In the rows, 128 means zero.
Named turns come first, each shown by rows before and after it. Which turns, in which order, take the first row of each pair that follows to the second? Write the first one first, as in the answered first pair.
turn k_346:
[116  91 113 145 117  64 105 149 134  85 104 148 130 106 148 149 111 101] => [151 113  84 123 133 117  92 155 136 107 199 146 115 124 145 144 104 123]
[134 119 128 150 112 145 148 108 122 139 146 125 116 165 121 112 161 132] => [118  99 126 152 110 109 143 110 122 124  96 118 122 147 129 114 158 116]
[141 142 139 116 141 118 153  93 128 120  93 106 163 134 121 140 147 106] => [150 134 105  95 155 117 133 104 132 119 110  94 154 122 130 139 132 101]
[144 139 148 141 137 120 136 143 125 111 143 127  92 140 132 117  99 122] => [138 138 154 145 132 113 139 141 124 109 131 128  96 139 131 117 103 121]
turn k_98:
[108 158 108 121 169 140 143 116 154 146 150 109 131 120 111  95 115 157] => [100 154 108 123 162 134 144 109 152 148 118 102 155 114 105  99 125 153]
[102  93 176 147 125 114 122 118 119 124  69 131 115 110 142 123 122 146] => [122 106 200 145 135 117 145 112 114 108  99 140 105 137 149 133 122 139]
[120 130 157 146 107 140 130 137 111 126 145 154  92 145 124 110 116 147] => [103 121 136 147 100 140 111 139 114 141 118 149 104 123 116 101 115 152]
turn k_339:
[126 156 167  97 144 156 159 101 132 154 107  82 125 120 133 115 145 129] => [110 138 194 130 128 110 168 118 130 113  84 114 119 127 141 125 140 109]
[135  85 126 175 117  94 107 147 136  72 180 185 106 155 140 131 116 130] => [160 116  83 121 146 171  92 119 140 141 217 134 119 144 124 114 123 163]
[139 153 137  84 149 164 136 101 127 167 117  87 136 120 109 114 136 143] => [106 122 178 135 124  83 149 130 124 103  73 133 111 119 127 120 123 112]
[105 111 121 139 163 108 105 139 147 118  93 114 152  99 132 126 142 141] => [124 124 121 142 157 125 114 135 145 112 113 123 183 126 125 152 159 130]
Then:
Each pair is two turns apart.
[132 133 107 103 129 193 110 117 120 189 151 102 160 144  62 131 125 149] => [113 124 138 121 117 155 134 101 116 168  72 100 188 144  60 145 142 129]
k_98, k_346
[151 107  80 130 104 144 101 154 111 126 143 121 125 116 138 143 111 126] => [153 108  83 133 101 145 105 155 111 122 146 127 131 122 138 148 114 123]
k_339, k_339
[139 113 114 117 133 106 130 131 135 104 117 107 125 121 148 121 116 106] => [137 118  91 116 129 138 108 136 137 134 138 109 129 113 136 108 120 127]
k_346, k_98
[162 149 147 132 125 152 142 110 134 110 170 126 168 170 132 146 147 125] => [132 138 124 101 145 149 125  90 139 153 105  72 149 114 132 103 133 143]
k_346, k_339
[136 122 126 139 133 114 123 155 134  78 153 156 107 124 137 137 101  99] => [133 132 114 143 126 151 107 156 136 110 180 161 109 123 123 124 107 123]
k_98, k_346
[140 124 137 118 133 132 133 145 138 105 163 147 101 150 139 111 121 131] => [126 127 167 134 124 129 152 130 135 108 129 149 111 155 131 109 134 136]
k_339, k_346
[136 141 188 147 137 163 150 146 117 107 128 121  83 155 125 111 117 134] => [138 132 167 168 113 166 133 164 117  95 144 151 118 164 116 133 128 124]
k_98, k_339
[113 122 141 158 132 119 127 126 130 138 109 141 121 118 115 126 136 142] => [123 111 122 141 144 101 121 132 131 123 108 128 116 109 128 133 125 127]
k_98, k_346
[126 140 141 107 148 101 136 109 109 139  68 119  64  93 106 103 101 127] => [170 157 129 122 138 134 129 140 106 117 190 171  77 149 102 141 105 122]
k_339, k_98
[124 115 111 116 133 106  86 129 123 151 138 115 102 102 140 107 102 143] => [147 133 167 122 134  92 145  99 114 117 109 113 147 147 140 147 131 114]
k_98, k_98
[119 124 168 128 137 133 165 101 124 132 107 115 113 134 137 101 132 138] => [131 127 154 128 140 149 150 119 125 133 163 131  94 141 138 100 123 146]
k_339, k_98
[115 124 117  93 151  88 140 113 132 124  55  80 163 117 153 146 122 109] => [145 138 118  83 170 106 137 138 135 118 177 101  81 135 172 124  89 131]
k_98, k_98
[108 111 114 152 133 127 133 125 144 125 147 111 106 138 162 123 126 120] => [111 116 128 159 125 129 145 118 143 120 141 118 128 154 156 137 140 115]
k_339, k_346
[117 144 137 109 148 135 148 116 151 144 146 131 109 126 115 123 105 123] => [106 141 145 119 142 129 150 116 149 143 134 136 104 121 115 117 106 127]
k_346, k_98
[117 151 159 112 139 135  98  93 152 153 103  96 186 115 129 111 123 135] => [126 155 164 120 134 134 106  96 150 140 109 108 203 131 128 127 132 127]
k_339, k_339
[112 120 135 137 143  93 170 103 122 130  53  92 138 110 147 135 135 104] => [156 152 146 111 169 133 192  94 120 134 144  87 104 145 155 135 126 117]
k_98, k_339
[107 114 119 171  79  95 114 141 139 136 128 159 134 115 134 113 134 132] => [127 106  87 144  97  81 102 143 142 123 132 139 139 107 149 128 124 112]
k_98, k_346
[156 143 159 114 133 130 157 141 111 103 133 127 115 136 144 134 149 101] => [148 130 134 106 137 125 130 158 115 107 146 125  89 114 153 118 128 106]
k_346, k_98
[156 142 127  95 167 133 149 100 126 155  72  61 151 115 112 134 125 112] => [167 146 134 104 160 135 157 102 125 141  84  75 174 137 108 156 137 101]
k_339, k_339
[127 136 144 154 150 114 116 145 146  80 182 158  82 105 157 100 104 134] => [123 153 192 182 130 123 157 115 139  78 138 169 141 139 136 127 146 129]
k_339, k_346
[158 147 173 146 124 125 172 120 123 109 179 159 143 186 135 150 124 125] => [103 131 182 182  97 124 150 135 123 138 148 182 115 152 122 106 120 157]
k_98, k_346
[148 114 149 106 150 127 137 101  84 121 146 143  31 135 164  94 127 125] => [113  94 134 114 130 112 125  83  86 137  36 124 102 106 143 103 155 113]
k_98, k_98
[120 106 142 132 122 117 142 112 109 147 137 147 134 113 101 125 144 117] => [118 104 142 132 123 114 140 112 111 147 135 144 129 109 102 121 140 120]
k_339, k_339
[154 138 165 120 150 106 156  83 125 118 119 103 119 150 138 160 121 111] => [146 135 139 104 159 122 130  91 131 144 142  89  80 122 140 128 100 135]
k_339, k_98
[144 136 122  89 170 121 179  94 126 132  97  58 141 125 124 107 139 117] => [142 133 100  85 176 133 154 116 130 142 148  66  98 112 130  84 117 135]
k_98, k_98
[127 128  99  96 155 122 129 114 120 141  93  97 114 106 131 108 125 131] => [148 142 106  86 162 134 146 106 117 132 120  96 122 129 132 123 133 126]
k_98, k_346
[ 89 116 155 169  95 108 125 132 123 128  73 141 143 121 123 120 142 135] => [139 112  87 138 108 115  98 154 128 105 138 139 179 138 130 163 136 105]
k_346, k_339
[108 120 117 107 108 161 111 126 128 188 144 152 144  95 114  89 100 172] => [ 97 115 166 151  81 130 142 129 123 150 114 191 168 122 111 114 119 151]
k_346, k_339
[164 117  98 145  88 102 155 136 112  88 116 193 168 143  91 137 160  81] => [168 117  29  82 128 135 112 130 123 144 131 129 129  87  95  91 131 110]
k_346, k_339
[166 141 128 150 101 122  94 126 152 144 141 180 135 147 106 119 116 159] => [164 142 135 154  97 115 104 115 152 142 110 175 157 150 102 130 128 151]
k_98, k_98
[ 87 137 195 135 132 161 130  99 113 156  84 126 138 135 134 130 135 142] => [101 146 209 135 139 159 141 106 111 143 124 135 102 146 145 126 122 145]
k_98, k_339
[123 139 177 126 124 105 165 125 126 124  56 109 167 148 126 159 154 117] => [173 153 105  78 155 160 125 144 136 149 181  93 141 150 132 156 130 135]
k_346, k_346
[120 139 160 123 145 127 149 113 127 137 131 114  97 128 139  97 119 132] => [108 131 148 125 137 123 138 110 126 145  98 107 116 114 132  97 124 132]
k_98, k_98
[119 118 144 163 109 124 141 138 131 113 124 159 104 124 122  92 119 131] => [137 131 110 144 112 171 125 130 132 146 151 145 136 128 106  99 133 144]
k_339, k_98
[116 110 133 125 133 106 127 129 130 116  88 126 104 101 143 113 113 127] => [157 133 118 121 131 152 127 135 131 115 174 144 129 144 134 143 127 129]
k_339, k_98
[140 132 114  92 143 133 131 120 129 132 120 108 144 139 141 139 135 121] => [131 137 139 106 135 133 146 114 126 130 106 116 150 148 137 140 145 124]
k_346, k_346
[121 143 129 126 107 127 111 110 106 133  79 156  75 109  98 118 112 152] => [134 152 116 116 114 148 105 111 108 141 117 155  69 117  97 116 109 161]
k_346, k_346
[115 127 160 114 127 105 142 129 123 114 116 117  98 129 108 115 134 140] => [109 124 150 113 125 106 131 133 123 120 114 116  95 118 106 110 131 142]
k_98, k_98
[138 115  92 116 127 136  92 147 127 133 153 133 129 124 130 129 119 122] => [134 126 126 140 116 142 111 147 123 127 170 158 121 143 125 127 126 131]
k_339, k_346
[108 129 132 157 104 139 118 128 126 122 100 152 163 128 102 143 152 129] => [125 148 150 136 123 154 145 102 125 132 103 128 159 140 104 142 158 131]
k_339, k_98
[149 153 147 130 147 130 160  95 121 132 126 134 124 160 120 127 143 128] => [128 141 136 123 153 121 142 102 124 147 111 124  86 128 128  95 123 141]
k_339, k_98
[133 125 141 146 126  88 138 134 118  80 109 148 144 137 134 141 132  98] => [159 130  84 100 154 122 106 135 125 112 155 114 133 118 136 130 115 113]
k_346, k_339
[ 98 122 123 131 131 120 122 131 136 136  98 139 104 109 127 114 131 148] => [120 124 125 143 120 119 129 142 134 106 136 168 131 143 126 151 141 129]
k_346, k_339
[112 126 179 159 117 112 149 103 129 129  85 133 113 133 122 109 129 131] => [134 112 137 121 139  84 135 106 134 104  77 105 125 118 139 130 113 100]
k_346, k_98
[126 125 145 111 158 108 148 117 129 131 109 107  96 123 141 116 114 127] => [121 122 138 111 156 109 142 118 130 136 102 106 100 116 139 114 113 128]
k_98, k_98
[147 159 125  98 149 151 105 140 118 149 188 137 105 123 137 105 119 155] => [118 167 188 132 128 146 142 115 113 155 127 146 118 133 123  96 142 166]
k_346, k_339
[160 134 118  93 153 145 113 146 134 119 166 139 105 149 134 107 141 138] => [164 134 125 101 147 137 117 150 131 102 166 152 118 160 134 119 146 130]
k_339, k_339
[128 132 171 146 125 110 168 113 125 116 121 135 115 156 128 129 139 127] => [100 111 118 143 118 117 113 137 133 149 119 131  94 109 122  93 119 150]
k_98, k_98
